108 89 109 134 86 142
97 85 95 159 58 121
187 114 165 98 116 132
111 60 95 141 74 142
169 133 171 101 114 127
211 135 201 90 137 118
209 138 194 96 142 109
92 123 124 151 50 113
101 144 142 127 97 123
121 133 147 118 100 154
:
121 133 147 118 100 154
101 144 142 127 97 123
92 123 124 151 50 113
209 138 194 96 142 109
211 135 201 90 137 118
169 133 171 101 114 127
111 60 95 141 74 142
187 114 165 98 116 132
97 85 95 159 58 121
108 89 109 134 86 142

153 147 90 128 133 150 143 136
155 146 105 126 133 88 105 106
158 145 58 124 113 133 136 127
147 148 191 144 141 144 125 176
148 148 110 125 146 113 134 171
150 148 68 130 122 165 150 123
151 147 111 126 141 157 142 140
:
151 147 111 126 141 157 142 140
150 148 68 130 122 165 150 123
148 148 110 125 146 113 134 171
147 148 191 144 141 144 125 176
158 145 58 124 113 133 136 127
155 146 105 126 133 88 105 106
153 147 90 128 133 150 143 136

100 209 132 154 139 72 88 94 180
152 175 130 191 114 103 122 95 110
71 186 99 133 143 114 50 124 201
:
71 186 99 133 143 114 50 124 201
152 175 130 191 114 103 122 95 110
100 209 132 154 139 72 88 94 180

131 140 172 173 120 123
138 102 117 116 171 157
133 153 95 95 84 99
133 148 175 174 100 110
112 155 94 101 74 94
129 155 87 91 86 100
120 128 167 172 133 130
117 163 155 160 70 90
130 165 125 134 67 89
117 163 90 102 75 93
:
117 163 90 102 75 93
130 165 125 134 67 89
117 163 155 160 70 90
120 128 167 172 133 130
129 155 87 91 86 100
112 155 94 101 74 94
133 148 175 174 100 110
133 153 95 95 84 99
138 102 117 116 171 157
131 140 172 173 120 123

74 136 109 136 109 116 44 119 151 172 57 97
150 171 137 146 167 92 98 59 122 148 132 95
:
150 171 137 146 167 92 98 59 122 148 132 95
74 136 109 136 109 116 44 119 151 172 57 97

84 101 113 90 107 181
119 119 147 44 49 88
108 136 142 52 47 106
77 120 160 177 174 52
137 130 156 59 62 76
63 116 163 182 180 62
74 115 152 193 193 79
77 118 150 198 197 87
82 137 151 72 64 104
:
82 137 151 72 64 104
77 118 150 198 197 87
74 115 152 193 193 79
63 116 163 182 180 62
137 130 156 59 62 76
77 120 160 177 174 52
108 136 142 52 47 106
119 119 147 44 49 88
84 101 113 90 107 181
---
122 132 93 164 125 165 102 130 124 83
137 123 124 121 127 133 124 122 116 119
103 106 160 124 207 170 143 81 145 145
:
132 93 164 125 165 102 130 124 83 122
123 124 121 127 133 124 122 116 119 137
106 160 124 207 170 143 81 145 145 103

65 184 102 117 149 140
98 169 135 86 183 122
75 196 122 130 111 166
:
184 102 117 149 140 65
169 135 86 183 122 98
196 122 130 111 166 75

62 127 203 100
57 130 191 137
60 128 203 94
56 124 205 94
61 133 197 104
62 127 198 104
63 127 195 107
53 132 188 98
57 120 197 100
61 131 201 96
:
127 203 100 62
130 191 137 57
128 203 94 60
124 205 94 56
133 197 104 61
127 198 104 62
127 195 107 63
132 188 98 53
120 197 100 57
131 201 96 61

104 82 91 137 134 123 146 117
80 86 160 154 140 114 120 167
124 78 108 185 162 69 99 153
159 152 182 165 101 109 117 185
118 175 80 130 146 80 164 131
69 140 160 79 98 76 124 113
168 116 187 162 141 138 158 145
100 189 114 152 92 68 167 160
:
82 91 137 134 123 146 117 104
86 160 154 140 114 120 167 80
78 108 185 162 69 99 153 124
152 182 165 101 109 117 185 159
175 80 130 146 80 164 131 118
140 160 79 98 76 124 113 69
116 187 162 141 138 158 145 168
189 114 152 92 68 167 160 100

130 143 124 147 123 124 119 132 131 134 125 111 122
126 132 135 115 140 166 122 149 130 128 126 94 128
124 123 127 109 142 125 126 119 133 114 72 154 121
116 162 132 106 136 97 138 161 120 124 157 115 136
130 137 134 150 131 127 132 123 130 131 94 118 130
137 114 139 136 134 108 121 96 129 121 190 151 114
:
143 124 147 123 124 119 132 131 134 125 111 122 130
132 135 115 140 166 122 149 130 128 126 94 128 126
123 127 109 142 125 126 119 133 114 72 154 121 124
162 132 106 136 97 138 161 120 124 157 115 136 116
137 134 150 131 127 132 123 130 131 94 118 130 130
114 139 136 134 108 121 96 129 121 190 151 114 137

84 149 89 203
84 203 119 133
147 89 203 117
204 117 201 133
84 135 116 144
98 117 147 85
84 135 119 114
84 202 118 206
:
149 89 203 84
203 119 133 84
89 203 117 147
117 201 133 204
135 116 144 84
117 147 85 98
135 119 114 84
202 118 206 84
---
170 83 107
162 102 123
68 179 124
134 156 203
:
68 179 124
134 156 203
162 102 123
170 83 107

120 100 110 170 168 99 190 123 94 78 168 125 115 187
107 80 167 160 98 169 82 102 81 83 91 134 75 61
91 97 168 181 151 167 182 87 77 74 167 124 93 90
:
91 97 168 181 151 167 182 87 77 74 167 124 93 90
107 80 167 160 98 169 82 102 81 83 91 134 75 61
120 100 110 170 168 99 190 123 94 78 168 125 115 187

167 170 92 61 110 120 170 167 198 211 93 196
122 122 93 149 132 132 122 113 139 140 103 139
123 110 169 140 124 95 88 134 121 148 192 105
74 83 172 184 106 142 74 96 136 150 172 73
134 124 117 138 134 143 137 96 157 113 108 146
:
74 83 172 184 106 142 74 96 136 150 172 73
122 122 93 149 132 132 122 113 139 140 103 139
123 110 169 140 124 95 88 134 121 148 192 105
134 124 117 138 134 143 137 96 157 113 108 146
167 170 92 61 110 120 170 167 198 211 93 196

140 107 106 97 127 131
146 168 137 108 140 47
151 191 132 127 128 112
170 190 111 122 132 101
130 174 135 109 124 81
141 179 137 132 122 121
150 189 126 121 148 84
167 187 106 91 131 49
174 172 105 139 125 120
176 181 96 65 129 60
:
130 174 135 109 124 81
140 107 106 97 127 131
141 179 137 132 122 121
146 168 137 108 140 47
150 189 126 121 148 84
151 191 132 127 128 112
167 187 106 91 131 49
170 190 111 122 132 101
174 172 105 139 125 120
176 181 96 65 129 60

150 111 125 131 100 197 112 80 149 158 88 123
120 140 123 157 144 118 133 131 138 124 97 147
135 92 142 144 155 156 125 121 147 125 130 133
126 150 114 126 110 116 128 125 124 134 110 128
114 159 98 120 103 117 133 127 99 154 94 137
139 133 164 117 87 139 139 110 137 114 190 92
:
114 159 98 120 103 117 133 127 99 154 94 137
120 140 123 157 144 118 133 131 138 124 97 147
126 150 114 126 110 116 128 125 124 134 110 128
135 92 142 144 155 156 125 121 147 125 130 133
139 133 164 117 87 139 139 110 137 114 190 92
150 111 125 131 100 197 112 80 149 158 88 123

123 112 128 119 190 101 102 99 118 103 130
90 144 150 124 151 93 132 124 113 124 150
:
90 144 150 124 151 93 132 124 113 124 150
123 112 128 119 190 101 102 99 118 103 130

138 160 81 133 186 155 148 160 87 100 120 202 151 48
93 187 91 168 171 150 158 178 104 104 98 166 108 72
102 169 93 148 160 153 152 138 133 114 102 165 140 95
:
93 187 91 168 171 150 158 178 104 104 98 166 108 72
102 169 93 148 160 153 152 138 133 114 102 165 140 95
138 160 81 133 186 155 148 160 87 100 120 202 151 48
